In the data rows, zero lies at 4.5, halfway between 4 and 5.
Some points:
[3 4 4 3 4 3 3 5 9 3 5 6 4 3 4 6 7 4 6 3 5 4 4 3 5 4 4 4 4 4 4 3 7 5 7 6 4]
[7 6 9 4 4 5 4 3 3 3 5 1 2 8 3 3 4 4 3 3 3 3 9 7 9 5 4 3 3 4 3 4 4 5 3 4 4]
[8 6 6 5 3 4 6 5 4 3 6 4 4 6 5 3 3 4 5 6 3 5 5 5 3 3 2 3 7 4 3 7 5 3 5 4 5]
[5 5 3 4 5 2 4 6 5 6 4 4 6 4 3 2 2 4 4 3 5 3 5 4 4 4 3 4 4 8 9 3 4 4 4 6 8]
[6 1 4 1 4 5 2 4 6 5 8 3 6 5 3 3 8 5 4 4 5 5 4 6 5 5 5 6 6 4 6 4 4 6 4 2 4]
[9 4 6 6 4 5 5 5 4 6 3 4 4 4 5 5 3 3 6 5 4 4 5 4 2 5 3 4 4 3 4 4 5 6 7 4 5]
[4 5 3 8 4 3 3 5 3 4 6 6 4 4 4 5 4 3 3 5 6 3 4 7 7 9 4 3 3 4 3 4 4 4 5 4 3]
[3 4 3 4 4 6 7 3 4 3 9 7 3 4 4 6 3 3 4 3 3 3 3 4 3 4 7 3 4 4 9 2 4 5 4 5 6]
[8 3 4 9 3 5 4 2 4 3 9 4 4 4 4 5 3 5 3 5 4 5 5 5 5 5 5 4 3 3 5 4 4 5 4 5 4]
[5 5 4 4 3 7 7 6 4 3 4 4 3 3 3 7 3 5 6 6 4 4 5 5 4 5 2 5 5 4 4 6 4 6 6 2 4]
[3 3 5 7 4 6 6 4 5 3 3 7 4 3 4 4 5 4 4 3 3 4 6 2 5 5 3 5 9 5 7 4 4 3 4 3 7]
[5 4 7 5 3 3 5 3 3 4 6 9 3 6 2 6 3 4 3 4 5 5 6 6 5 1 4 4 3 2 4 9 4 4 3 3 8]
[6 4 5 4 4 6 6 7 3 6 2 3 4 3 4 5 3 2 3 3 4 4 3 4 4 4 7 7 9 4 5 5 4 4 2 6 6]
[4 3 3 4 2 4 3 5 5 6 3 4 2 4 6 1 9 6 4 3 4 4 5 4 4 3 4 7 4 4 3 3 9 6 8 9 4]
[4 5 3 4 4 4 2 4 3 6 4 6 5 4 4 4 3 5 3 5 8 4 6 3 6 6 9 3 4 5 4 5 4 6 5 3 4]
[2 3 4 4 4 3 5 4 3 4 2 3 2 8 3 3 4 3 4 9 3 4 6 8 5 4 3 3 7 1 9 7 5 4 3 4 8]
[4 3 3 3 7 3 7 3 7 4 5 2 4 3 2 7 5 3 4 6 4 4 4 4 4 4 5 3 4 5 3 2 3 7 7 7 7]
[6 3 7 6 2 4 6 3 4 4 6 8 4 8 3 4 3 4 5 3 5 4 4 6 6 3 3 3 3 4 3 8 3 3 5 4 6]
[3 4 4 5 3 3 3 2 2 6 3 4 7 4 6 8 9 6 2 3 3 2 3 3 3 3 3 6 6 9 7 8 9 4 3 1 1]
[3 2 1 2 4 3 3 3 3 3 2 5 9 9 9 9 2 2 2 0 1 9 9 9 7 3 3 3 4 4 3 4 3 4 3 4 2]
[3 4 5 3 6 8 5 7 5 5 3 5 4 6 3 6 4 3 3 3 3 3 3 5 4 5 5 5 7 5 4 5 4 2 7 4 4]
[6 4 7 6 6 4 4 4 3 4 4 8 4 1 4 5 4 2 3 9 4 5 4 6 7 3 5 4 3 4 2 3 4 4 4 4 4]
[6 4 5 4 6 5 3 5 3 5 5 6 5 5 4 4 4 5 4 5 3 6 4 3 3 5 7 3 3 4 5 4 6 6 7 4 3]
[3 5 4 4 4 5 7 5 4 3 6 6 4 4 5 4 4 4 3 4 4 4 5 4 5 3 4 4 9 5 5 3 5 4 5 5 6]
[5 4 3 3 2 4 3 4 3 2 2 4 2 3 6 7 9 6 9 4 6 5 4 4 4 3 3 2 1 9 9 6 2 2 3 6 6]
[4 3 4 4 4 5 4 5 6 2 2 4 5 3 4 5 2 9 3 5 5 4 3 3 5 3 5 6 3 2 4 4 7 7 4 9 4]
[3 4 4 4 5 3 5 5 2 3 5 4 4 3 3 7 5 5 9 3 3 4 4 4 4 4 4 4 4 4 4 4 5 7 8 9 3]
[4 4 4 4 5 2 7 5 7 6 5 3 2 4 2 8 4 9 7 4 5 3 3 5 4 4 5 4 5 3 4 2 4 6 6 4 4]
[5 6 3 6 9 3 3 3 3 3 4 6 2 4 4 5 2 6 5 2 9 7 3 4 4 6 3 3 4 3 4 4 6 5 3 4 3]
[2 5 7 4 3 3 2 5 4 3 3 4 4 9 6 4 6 3 8 6 3 4 2 3 4 5 4 5 6 4 3 6 4 5 2 3 8]
[4 5 5 5 5 6 8 8 4 3 4 3 4 6 4 3 7 5 4 4 4 4 5 3 5 4 5 4 7 3 5 7 3 3 3 4 4]
[3 6 5 8 4 4 4 3 4 4 2 4 7 4 2 8 3 5 6 5 7 7 5 2 4 5 4 4 5 6 3 2 3 3 4 6 5]
[4 5 7 3 3 3 6 3 4 4 5 4 5 5 3 4 4 3 3 9 4 5 8 6 4 3 3 4 3 2 8 9 3 3 3 5 5]
[5 4 3 4 5 4 5 3 3 3 4 5 4 3 5 2 6 5 8 5 3 4 5 5 3 4 7 5 5 3 3 6 3 8 8 4 4]
[3 3 4 4 4 5 5 4 4 3 8 6 5 2 3 6 7 4 4 4 2 5 4 4 7 4 5 4 4 4 5 8 3 5 5 3 7]
[3 5 4 6 3 4 7 6 4 3 7 5 5 3 5 4 2 4 7 4 4 3 4 4 5 3 4 4 4 4 6 3 4 9 5 4 4]
[7 5 2 2 3 8 7 4 4 3 4 3 3 5 4 4 5 3 3 5 5 4 3 3 5 4 3 3 5 5 3 9 4 8 6 6 6]
[3 4 5 4 4 3 2 2 9 5 3 5 4 4 3 4 1 4 4 3 4 4 3 3 4 5 5 9 6 9 9 6 3 4 4 4 3]
[4 7 6 7 6 4 3 4 3 4 6 5 6 6 3 3 3 4 5 4 7 5 7 5 5 2 4 4 3 4 4 5 4 4 5 4 3]
[4 5 4 5 4 2 3 5 6 9 5 3 4 4 5 3 7 6 3 4 3 4 5 3 4 4 4 5 5 4 6 4 2 4 4 5 7]
[5 4 4 4 4 5 6 3 3 7 6 6 3 5 4 4 6 9 4 5 4 5 4 6 3 3 4 4 4 5 4 3 4 3 2 5 6]
[4 3 5 7 4 4 5 3 5 3 8 2 3 3 4 5 3 5 3 4 5 5 3 5 6 5 4 4 4 5 7 6 4 3 5 6 7]
[2 4 4 3 6 3 3 4 9 6 5 4 3 3 5 5 1 8 6 5 3 4 4 4 4 5 4 5 2 9 3 4 9 2 2 4 4]
[6 5 4 4 7 3 4 4 4 4 3 6 5 3 4 4 7 5 5 4 5 5 5 5 5 4 6 4 3 3 4 4 6 4 4 4 4]
[4 5 3 5 4 5 8 6 5 4 3 4 2 5 4 4 4 2 1 3 4 4 4 4 4 5 9 8 3 7 4 3 6 5 5 5 6]
[4 2 3 4 4 8 5 5 6 8 3 4 3 3 5 4 2 6 5 4 4 5 3 4 5 4 8 3 4 4 4 5 3 5 6 7 2]
[3 5 4 3 6 5 4 4 6 4 5 4 9 2 7 2 5 5 4 8 6 5 4 5 5 5 4 4 3 4 3 3 6 4 3 4 4]
[5 4 5 2 5 4 5 4 5 5 6 3 3 6 2 6 6 3 4 5 5 6 4 4 4 4 5 4 5 4 5 4 4 6 5 5 4]
[5 3 3 4 6 5 4 4 7 7 4 3 7 5 3 5 5 4 8 3 7 2 4 4 4 4 3 6 3 3 3 3 8 4 4 9 4]
[3 4 4 4 4 4 3 5 4 8 5 3 8 5 7 3 3 6 6 5 5 4 3 4 5 3 3 5 6 6 3 4 7 4 4 4 4]
[5 4 4 5 6 5 4 3 9 2 4 6 4 3 6 3 4 5 7 3 4 4 4 4 2 5 7 6 4 4 4 3 5 2 4 6 5]
[6 9 5 4 4 4 4 5 4 3 4 3 5 9 5 3 4 5 5 8 4 3 4 4 6 5 4 3 5 4 2 6 3 4 4 4 3]
[8 9 7 6 4 4 3 3 4 3 3 7 4 4 4 3 4 3 3 4 5 3 6 7 9 5 4 4 4 4 4 3 3 6 3 4 3]
[3 5 4 3 5 5 4 6 4 5 3 5 5 5 4 6 7 7 2 5 3 3 3 4 3 4 5 7 3 4 3 2 3 5 9 5 5]
[5 7 4 5 5 5 2 3 5 6 3 4 6 3 3 6 6 3 7 4 6 6 4 4 2 3 7 4 3 2 4 3 8 7 4 3 3]
[6 7 4 3 4 4 4 6 4 9 3 4 2 5 6 3 5 5 4 3 3 4 4 3 5 5 3 5 5 3 4 4 7 5 6 4 3]
[8 4 3 7 7 4 3 4 4 3 5 6 6 6 4 3 5 3 3 7 5 4 4 3 5 6 5 4 3 4 4 3 5 4 5 5 2]
[5 6 5 2 3 3 5 2 4 6 3 6 7 4 7 4 5 6 4 3 7 3 5 3 2 9 4 5 3 3 4 4 6 3 3 4 4]
[6 9 6 4 5 6 3 2 2 6 5 5 8 3 5 5 1 4 6 5 4 5 2 5 5 7 3 3 3 3 4 4 5 3 4 4 3]
[6 5 3 4 4 6 3 9 3 5 5 3 4 6 4 4 3 4 4 3 4 4 3 3 4 4 5 9 6 4 6 6 4 2 3 3 6]
[4 6 5 6 2 3 5 5 4 3 4 5 8 4 5 2 4 4 2 3 9 9 5 8 4 9 2 3 4 4 3 3 4 4 3 4 3]
[6 8 5 5 3 5 4 3 5 4 3 5 7 5 6 3 4 5 4 4 5 7 5 5 7 6 4 4 3 3 4 3 5 3 4 3 4]
[6 4 4 3 3 4 5 4 3 3 6 6 5 5 4 4 4 5 5 7 6 4 7 5 4 4 5 5 6 5 5 2 4 4 4 3 2]
[5 5 5 5 4 7 4 6 4 2 4 2 3 5 5 3 7 4 4 7 4 4 4 4 2 5 4 8 7 5 2 6 3 6 4 6 3]
[3 3 4 7 7 7 7 5 4 5 7 5 4 4 4 6 5 4 4 3 3 3 4 5 4 4 2 4 3 5 4 4 3 9 2 4 6]
[3 4 4 4 5 5 6 7 4 5 5 3 4 3 4 4 4 3 5 2 4 4 4 5 4 5 9 3 8 5 4 6 4 3 3 3 6]
[7 3 4 3 3 9 5 8 3 2 4 4 3 5 3 5 4 3 5 7 5 3 5 4 3 5 3 2 6 5 3 5 5 7 8 3 7]
[4 4 4 5 7 3 3 4 8 6 5 7 4 4 4 6 6 5 4 4 5 4 3 4 2 8 5 2 4 4 3 5 4 5 2 8 3]
[4 3 4 4 7 5 7 6 5 7 6 3 6 3 4 3 4 3 5 5 3 3 4 3 5 5 3 9 4 5 3 4 3 3 4 5 4]
[2 5 4 9 4 5 3 3 4 5 9 9 2 3 3 5 4 3 4 4 7 8 6 7 6 4 2 4 4 4 3 3 3 3 5 4 4]
[3 4 5 3 3 3 4 4 4 3 4 1 5 6 9 9 6 4 3 6 9 7 5 3 3 2 3 4 3 3 5 4 3 3 3 3 4]
[1 4 6 5 5 7 7 7 4 4 7 3 5 4 4 3 3 4 3 3 4 3 4 5 5 4 5 3 6 4 8 6 4 4 5 5 7]
[4 3 4 4 4 7 5 6 5 9 3 3 3 5 5 3 5 5 6 5 5 4 4 4 4 3 3 8 6 4 3 3 4 5 6 5 2]
[4 5 7 5 6 5 4 3 3 4 2 5 6 4 4 4 6 4 6 3 5 8 5 4 7 6 5 4 3 3 4 2 6 4 4 2 4]
[4 4 5 4 4 3 3 7 5 7 2 3 4 3 5 2 2 6 4 3 4 4 3 5 4 4 4 6 7 9 9 7 3 4 4 3 6]
[3 4 3 7 4 5 5 3 7 7 4 2 7 4 4 4 6 5 4 4 3 4 4 5 3 4 7 4 3 9 4 4 3 4 4 4 4]
[5 4 4 4 6 3 3 3 4 4 4 2 4 3 4 6 5 7 5 5 4 5 4 4 4 6 6 6 3 4 3 4 8 4 5 6 5]
These points spread out most along one direction. Take the direction at right angles to it along which they spread out most. Go by this last direction. How far along it is each point below, from 0 to 99? 50 is the average, and the first point above lies past it. One standard deviation of the points above along it is 16.
[4 6 5 6 2 3 5 5 4 3 4 5 8 4 5 2 4 4 2 3 9 9 5 8 4 9 2 3 4 4 3 3 4 4 3 4 3] 67
[5 6 5 2 3 3 5 2 4 6 3 6 7 4 7 4 5 6 4 3 7 3 5 3 2 9 4 5 3 3 4 4 6 3 3 4 4] 75
[9 4 6 6 4 5 5 5 4 6 3 4 4 4 5 5 3 3 6 5 4 4 5 4 2 5 3 4 4 3 4 4 5 6 7 4 5] 50
[3 4 3 7 4 5 5 3 7 7 4 2 7 4 4 4 6 5 4 4 3 4 4 5 3 4 7 4 3 9 4 4 3 4 4 4 4] 59
[5 7 4 5 5 5 2 3 5 6 3 4 6 3 3 6 6 3 7 4 6 6 4 4 2 3 7 4 3 2 4 3 8 7 4 3 3] 79
[4 3 4 4 7 5 7 6 5 7 6 3 6 3 4 3 4 3 5 5 3 3 4 3 5 5 3 9 4 5 3 4 3 3 4 5 4] 49
[6 9 6 4 5 6 3 2 2 6 5 5 8 3 5 5 1 4 6 5 4 5 2 5 5 7 3 3 3 3 4 4 5 3 4 4 3] 69
[3 4 3 4 4 6 7 3 4 3 9 7 3 4 4 6 3 3 4 3 3 3 3 4 3 4 7 3 4 4 9 2 4 5 4 5 6] 35
[6 1 4 1 4 5 2 4 6 5 8 3 6 5 3 3 8 5 4 4 5 5 4 6 5 5 5 6 6 4 6 4 4 6 4 2 4] 48
[8 4 3 7 7 4 3 4 4 3 5 6 6 6 4 3 5 3 3 7 5 4 4 3 5 6 5 4 3 4 4 3 5 4 5 5 2] 65
[3 4 4 5 3 3 3 2 2 6 3 4 7 4 6 8 9 6 2 3 3 2 3 3 3 3 3 6 6 9 7 8 9 4 3 1 1] 57
[3 5 4 6 3 4 7 6 4 3 7 5 5 3 5 4 2 4 7 4 4 3 4 4 5 3 4 4 4 4 6 3 4 9 5 4 4] 43
[5 5 4 4 3 7 7 6 4 3 4 4 3 3 3 7 3 5 6 6 4 4 5 5 4 5 2 5 5 4 4 6 4 6 6 2 4] 34
[3 5 4 4 4 5 7 5 4 3 6 6 4 4 5 4 4 4 3 4 4 4 5 4 5 3 4 4 9 5 5 3 5 4 5 5 6] 32
[4 5 7 3 3 3 6 3 4 4 5 4 5 5 3 4 4 3 3 9 4 5 8 6 4 3 3 4 3 2 8 9 3 3 3 5 5] 24
